Each row has a hidden score. How much does it go up from the first row of each pair to the second? 20 means little or no change, 40 a big rise and 0 a big fall. The score is a weighted sum of the row's numbers plus the product of two more (or one squared), each taken from its middle value.
[ 49 -49  49   0 -49  49   0  49   0   0]
[ 49   0  49 -49   0   0  49   0 -49   0] 24
[ 49 -49   0   0 -49   0 -49   0   0  49]
[ 49   0  49 -49  49  49   0  49   0   0] 29
[-49   0 -49  49 -49 -49 -49  49  49   0]
[  0   0  49  49   0 -49 -49   0   0   0] 5
[  0 -49 -49 -49  49  49   0 -49 -49  49]
[-49  49 -49   0   0   0   0 -49  49 -49] 20
[ 49 -49 -49 -49  49  49 -49 -49   0  49]
[49  0  0  0 49  0  0  0  0 49] 23
[  0   0  49 -49  49  49  49   0 -49   0]
[-49  49 -49 -49   0   0   0 -49   0   0] 24
[  0 -49 -49  49   0 -49 -49   0   0   0]
[ 49 -49   0 -49  49  49   0 -49   0  49] 33
[ 49 -49   0 -49  49  49   0 -49   0  49]
[  0  49   0  49   0 -49   0  49  49 -49] 16
[ 0  0  0 49  0  0  0 49  0  0]
[ 49   0  49 -49  49  49  49  49 -49   0] 27
[ 49 -49   0   0   0   0 -49   0   0  49]
[ 49 -49  49 -49  49  49  49 -49 -49  49] 16
[ 49 -49 -49   0 -49  49 -49 -49  49  49]
[  0   0  49 -49  49  49  49 -49 -49  49] 20
[ 49 -49 -49  49 -49 -49 -49   0  49  49]
[-49   0 -49  49   0 -49   0   0  49 -49] 12
[  0  49   0   0   0  49  49   0 -49 -49]
[  0 -49 -49 -49   0   0 -49 -49   0  49] 32
[  0   0   0  49 -49 -49   0  49   0   0]
[ 49   0  49   0   0   0 -49 -49 -49  49] 22
[ 0  0  0  0 49 49  0  0  0  0]
[-49  49 -49  49 -49 -49   0   0  49 -49] 19
[  0   0  49 -49  49  49  49 -49 -49  49]
[-49   0 -49  49 -49 -49   0   0  49 -49] 21
[-49  49   0   0   0 -49  49   0   0 -49]
[  0 -49 -49 -49  49  49 -49 -49   0  49] 23
[-49  49 -49  49 -49 -49   0  49  49 -49]
[ 49   0  49 -49  49  49  49 -49 -49  49] 25
[-49  49   0   0  49   0  49   0   0 -49]
[-49  49 -49   0   0   0  49 -49   0 -49] 21
[-49  49 -49   0 -49 -49   0   0  49 -49]
[ 49 -49  49 -49  49  49  49 -49 -49  49] 17
[-49  49   0  49   0 -49   0   0   0 -49]
[-49  49 -49 -49 -49   0  49 -49  49 -49] 31
[-49   0 -49  49   0 -49   0   0  49 -49]
[  0  49  49 -49  49  49  49  49 -49   0] 25
[  0   0   0   0  49   0   0 -49   0  49]
[-49  49   0   0   0   0  49 -49 -49 -49] 8
[ 49   0   0  49 -49   0   0  49   0   0]
[ 49 -49  49 -49  49  49   0   0 -49  49] 22
[-49  49  49  49 -49 -49  49  49   0 -49]
[-49  49 -49   0   0   0   0  49   0 -49] 34
[-49   0 -49 -49  49  49  49 -49 -49   0]
[ 49  49  49  49   0   0  49  49   0 -49] 24
[  0   0   0  49   0 -49   0  49  49   0]
[-49   0 -49   0 -49 -49   0 -49  49 -49] 18
[ 49 -49   0   0 -49  49 -49 -49 -49  49]
[ 49 -49   0 -49  49  49   0 -49 -49  49] 31
[ 49 -49 -49  49   0 -49 -49  49  49   0]
[-49  49   0  49 -49 -49  49   0   0 -49] 7
[  0 -49 -49  49 -49 -49 -49   0  49   0]
[-49  49  49   0 -49 -49  49   0 -49 -49] 13
[  0  49  49   0 -49  49  49  49 -49 -49]
[  0  49  49   0 -49  49  49  49 -49 -49] 20
[-49   0 -49 -49  49  49  49 -49   0 -49]
[ 49  49  49  49 -49 -49   0  49   0 -49] 18
[ 49 -49   0  49 -49   0 -49  49  49   0]
[-49  49   0   0  49   0   0  49   0 -49] 19
[ 49   0  49 -49   0  49  49  49 -49   0]
[ 49 -49   0  49   0 -49 -49  49  49   0] 19
[  0  49  49 -49  49  49  49  49 -49 -49]
[-49  49   0  49 -49 -49   0  49  49 -49] 16
[ 49   0  49 -49  49  49  49  49 -49   0]
[  0 -49 -49  49 -49 -49 -49   0  49   0] 17
[  0 -49   0 -49   0   0 -49 -49 -49  49]
[  0  49   0  49 -49 -49   0  49  49 -49] 20
[-49  49 -49   0   0 -49   0   0  49 -49]
[-49 -49 -49  49 -49 -49 -49   0  49   0] 15
[ 49 -49  49 -49  49  49  49   0 -49  49]
[-49  49   0   0   0   0   0   0   0 -49] 18
[  0 -49   0   0   0   0 -49 -49   0  49]
[-49  49 -49  49 -49 -49  49  49  49 -49] 31
[ 49   0  49 -49  49  49  49   0 -49  49]
[ 49 -49 -49   0   0  49 -49 -49  49  49] 16
[  0 -49 -49  49   0 -49 -49   0  49   0]
[-49  49   0   0  49   0   0   0   0   0] 18
[  0   0 -49  49 -49 -49 -49  49  49 -49]
[-49   0   0  49   0 -49   0  49  49 -49] 19
[  0 -49 -49   0 -49   0 -49 -49  49  49]
[-49  49  49 -49  49   0  49   0 -49   0] 22
[ 49  49  49   0 -49   0  49  49 -49 -49]
[-49  49  49 -49  49   0  49   0 -49 -49] 17
[-49  49 -49 -49   0 -49   0 -49   0 -49]
[ 49 -49   0  49 -49 -49 -49  49  49   0] 15
[ 49   0  49  49 -49   0   0  49   0   0]
[  0   0   0   0   0   0 -49   0  49   0] 21
[-49  49 -49  49 -49 -49   0   0  49 -49]
[  0 -49 -49   0   0   0 -49 -49  49  49] 24
[-49  49   0   0   0 -49   0   0  49 -49]
[-49   0   0   0   0   0   0  49   0 -49] 29
[ 49 -49 -49   0 -49  49 -49   0   0  49]
[-49   0 -49 -49  49  49  49 -49 -49 -49] 7
[-49 -49 -49  49 -49 -49 -49   0  49 -49]
[ 49 -49   0  49 -49   0 -49   0  49  49] 14
[-49   0 -49   0  49   0   0 -49   0   0]
[ 49   0   0  49 -49 -49 -49  49   0   0] 24
[ 49   0  49  49 -49 -49 -49  49   0   0]
[49  0  0  0  0  0  0 49 49  0] 37
[  0 -49 -49  49 -49 -49 -49  49  49 -49]
[-49   0 -49   0 -49 -49 -49 -49  49 -49] 6
[-49   0 -49   0  49   0 -49 -49  49   0]
[ 49   0  49   0 -49 -49 -49   0   0   0] 15
[  0   0   0   0   0  49  49   0 -49   0]
[-49   0 -49 -49   0   0   0 -49  49 -49] 38
[  0  49   0  49 -49 -49   0  49  49 -49]
[ 49   0  49 -49  49  49  49  49 -49   0] 24
[  0 -49 -49  49 -49 -49 -49 -49  49   0]
[ 49   0   0  49 -49 -49   0  49  49 -49] 28
[ 49   0  49  49 -49 -49 -49  49  49 -49]
[  0  49  49 -49   0   0  49 -49 -49   0] 34
[  0  49  49 -49  49  49  49  49 -49   0]
[  0  49  49   0   0   0  49  49 -49 -49] 13
[-49  49  49 -49  49  49  49 -49 -49   0]
[-49  49 -49  49 -49 -49   0 -49  49 -49] 21
[ 49 -49  49   0 -49  49   0  49 -49  49]
[  0 -49 -49   0   0  49 -49 -49  49  49] 24
[-49  49 -49  49 -49 -49   0  49  49 -49]
[  0  49   0  49 -49 -49  49  49   0 -49] 16
[ 49 -49  49  49 -49 -49 -49  49  49   0]
[  0  49  49 -49  49  49  49 -49 -49   0] 23
[  0  49   0  49 -49 -49   0  49  49 -49]
[ 49   0  49   0   0   0   0 -49 -49  49] 28
[-49  49   0   0   0  49  49 -49 -49   0]
[  0  49  49   0   0 -49   0  49   0   0] 31
[ 49 -49   0   0   0   0 -49  49   0   0]
[-49  49  49   0   0 -49   0   0 -49   0] 9
[ 49 -49 -49 -49   0  49 -49 -49   0  49]
[  0   0   0  49   0 -49 -49   0  49   0] 10
[ 49  49  49  49 -49 -49   0  49   0 -49]
[ 49 -49   0   0 -49   0 -49   0   0  49] 21
[ 49 -49   0  49 -49 -49 -49  49  49   0]
[  0 -49 -49  49 -49 -49 -49 -49  49   0] 14
[-49  49  49   0   0 -49  49   0   0 -49]
[  0   0   0   0 -49 -49 -49   0   0  49] 18
[-49  49   0 -49  49   0   0 -49   0   0]
[-49   0 -49   0   0   0   0 -49   0   0] 18
[  0   0   0   0   0   0   0 -49   0  49]
[  0  49  49 -49  49  49  49  49 -49   0] 23
[  0 -49 -49   0   0   0 -49 -49  49  49]
[  0 -49   0 -49  49  49   0 -49 -49  49] 14
[  0 -49   0 -49  49  49  49 -49 -49  49]
[ 49 -49  49 -49  49  49   0   0 -49  49] 28
[-49  49  49   0   0 -49   0  49   0 -49]
[-49  49 -49   0 -49  49  49   0 -49 -49] 19
[ 49 -49   0 -49  49  49   0 -49 -49  49]
[ 49 -49 -49 -49   0  49 -49 -49   0  49] 23
[-49  49 -49 -49   0   0  49   0   0 -49]
[-49  49   0  49 -49 -49  49  49   0 -49] 6
[  0 -49 -49  49 -49   0 -49 -49  49  49]
[-49   0 -49   0  49   0   0 -49  49   0] 28
[ 49 -49 -49 -49   0  49 -49 -49  49  49]
[-49 -49 -49 -49  49  49   0 -49   0   0] 17
[-49   0 -49   0   0   0 -49 -49  49   0]
[ 49 -49  49 -49   0  49 -49 -49 -49  49] 17
[-49  49 -49 -49  49  49  49 -49   0 -49]
[ 49   0  49   0   0   0   0   0 -49  49] 20
[  0   0   0 -49  49  49   0 -49 -49  49]
[ 0  0 49  0 49  0  0  0  0 49] 17
[-49   0 -49   0   0   0   0 -49  49 -49]
[-49  49 -49 -49   0  49  49 -49 -49 -49] 17
[-49  49   0   0   0 -49  49   0   0 -49]
[ 49 -49   0 -49   0  49   0   0   0  49] 26
[-49   0 -49   0   0   0   0 -49  49 -49]
[  0   0 -49  49 -49 -49   0  49  49 -49] 24
